One vector is turned by the same rotation once a step. Each row is the vector after some number of steps, and that number follows the row.
The counts run from 0 to 575.
[ -9  24 -22 -18   4  19 -21 -36 -38 -16  -3   9 -38  21 -15  39 -24  -7
 -16 -28 -37  30   3 -12 -21 -43  27 -14 -13 -11 -16 -15]  359
[-61 -35   5 -32  -5 -20  12 -18  23   8 -27 -16  14  12  -5  14  26 -13
   7   4 -25  16  18 -56   0  12 -18  45 -19 -17  -8  -4]  61
[-39  11   0 -52   1  13 -31 -40 -22 -17  12  14   6  12 -21  33  20  16
 -25 -13  -9  45  18 -24  25 -18   6 -17 -43 -25  -2  25]  329
[-42 -18  20 -40 -29 -33  -3 -16 -23  -2 -34   8 -23  31   9  35 -11   3
   8   8 -22 -19  34  30   4  16 -28  30 -31  -4   2  14]  478
[-21  -2 -17  -5 -27   1 -19 -44 -14   1  -5   8  34  16   2  20   7 -19
  -8 -29 -21  56  23 -58  11 -20  16  11   1  -9 -20 -17]  260
[-47 -23 -11 -19  -7   9 -24 -16  21 -24   1  36 -70   8 -11  32  18  -7
  17   5 -32 -20   3   1 -14 -32 -13 -17  -8 -20 -10 -22]  145
[-10  24   2 -24  12   8 -14 -28 -10  -7   4  11 -24  24  -9  48 -45   0
 -37 -24 -18  19 -12   5 -29 -27 -15  45 -38 -27 -18 -30]  437
[-45 -25  -8 -37   2 -30  -1  -7   2  17 -38  -4   3   4 -24  16  -2 -18
 -12  25 -27  10  17 -66  11  22  -4  30 -20   1 -23 -10]  370
[-40  -9 -18 -15  -5  31 -19 -28  14  10 -12 -18  -9  41 -35  48 -24  -2
 -13 -35  -8  34  20  -5 -15 -29  15  -4  -6 -12   1 -35]  22
[-23  14 -11 -33 -31   6 -21 -34 -42  17 -18  39 -19  21  -7  52 -43  -3
 -32 -16 -16   3  14  25  19  -7   1   4 -23 -11 -14 -21]  203
[-55 -29 -16  -4 -39  29 -36 -16   5  12  -9  24 -10  47  -2  31  -5 -13
   5 -16 -30   7  13  28   9 -34  13 -15  -6   2  15 -32]  383
[-38 -27  -4 -35 -19  -6 -51   5   2  -9 -20  49  -8  34  -7  22  -4   5
 -10  29 -29  -8  -2  23  16 -13 -18   3 -51   7  -4 -17]  483
[-27 -14   6   4 -31 -31   4 -22  -9  14 -33  -4   8  33  27  32 -39 -25
  -1 -18 -28   5  20  -6 -14   0 -16  61  -8  -8  -9 -28]  30
[-18  -9   6 -24 -21   1 -47 -25 -22 -48   4  20   3  49   9  17  -3  10
   9 -19 -37  23  21  21  -5 -37   3  -3 -39   4   9   9]  356
[-20   5 -26 -21 -36  15 -25 -27 -30  12  -8  55 -12   7 -12  39 -29 -24
 -26  -7 -28  -5 -11 -16  40  -7   6   9  -2 -11 -17 -42]  412
[ -9  15  13  -8  -4 -22   4 -39 -44  -7  -3 -19  -4   9  23  25 -27 -22
 -21 -22 -33  34  19 -26 -11 -15   7  50 -25 -18 -10  10]  159
[-56 -24 -11 -18  12 -28   4 -13  14  27 -23   3 -20 -19 -15  29  13 -25
 -14  39 -12  24  20 -44  12   0  -9  29 -27 -22 -35  -9]  371
[-30 -24   4 -42 -29   7 -43 -24  10 -53  12  41  -3  38   7   9  25  11
  26 -13 -38  -3   8  -2   7 -20 -18   0 -26  -4   7  -3]  147
[-51 -31  19 -10  -4 -28 -14  -4 -16  -5  -1   8 -62   0  10  28   1 -18
  -2  34 -31  -5  18  27   9 -23  -7  20 -30 -12   7  17]  245
[-37  -1 -14  -2 -32  -6  18 -37 -19  23 -20  19 -34 -15  10  35 -12 -39
   2  -8 -31 -18  18 -34  18   4  -5  27  22 -17 -31 -31]  342
[-46 -29   0  -3 -24 -29 -24 -30 -23 -12   7  20 -42 -20   6  19  27 -26
   5  26 -29  17  44 -17  23 -20   8  -7  -8  -8 -17  24]  11
[-28 -17  -2 -23  -2  20 -36 -12 -19 -27  -5 -12   3  63  -4  17 -16   8
  -2 -16 -46  30   1  14 -17 -37  14   0 -44   6  19  -1]  357
[-31  -9   3 -35   1 -16 -22 -16 -16 -38   0  40 -79   3  -9  33  -1  -7
   2  25 -32 -26   5  18  -1 -18 -13  -3 -24  -9  -9   0]  41
[-48  -8 -11 -14   3  17 -39 -11 -23  -8  12  28 -34  13  -6  24  20  -1
 -14  14 -30  35  -8   4  16 -48  18 -33 -45 -14  -2  11]  45
[-11 -12 -14  -4 -15 -20 -41 -25  -2  -1  -7  12  29  22  -3  15 -26 -27
 -33   5 -12  60  21 -31   5  -8   7  41 -26   4 -21 -29]  570
[-30   1 -10 -11  -2  16 -20 -26  18   7   3  12 -18  19 -26  49 -38 -17
 -34 -19  -5  21 -10 -13 -10 -18 -13  42  -5 -31 -13 -55]  541
[-20 -23   2  -4 -20 -13   3 -31 -12 -34  21   7 -58  -9  19  16  -6 -45
  11  -2 -49  -6   8 -37  12 -20  -3  46  18 -14   2 -10]  420
[-50 -35   5   7 -13 -24 -15 -25  12 -18  10  13 -43 -16  13  18  41 -25
  23   6 -26  25  36 -24 -10 -41  -6   8   0 -19 -22   1]  424
[-23 -15  -1 -12 -36  -8  -2 -26 -45  -5  -6  -2 -23  10  18  10 -21 -50
   3  -2 -61  -4   8 -40  37   3  19  30   5  -1  12  -5]  212
[-24   0  13   2  -9 -11  13 -46  -2  -5  13 -24 -19   3  17  33 -25 -33
 -12 -30 -18  34  27 -30 -18 -21  -6  61   6 -35  -5 -13]  263
[-46 -30   3 -51  31   9 -16 -21   8 -28   2 -32 -44  20 -47  27   1   4
  -8   8 -24  15  12 -30   0 -10   8  -2 -22  -8  15   4]  532
[-37  -7  -8 -39 -15   9 -47 -35 -19   2 -10  12  22  35 -25  31  -3  15
 -19 -13   1  52  36   0  22 -15  11 -21 -28  -3  -4   0]  330
[-33  -1   3 -51  32   4 -10 -19 -13 -45   3  -4 -56  14 -25  27  12   9
  -2   3 -40   9   3 -26 -23 -23  -3  -9 -43 -18  -1  16]  119
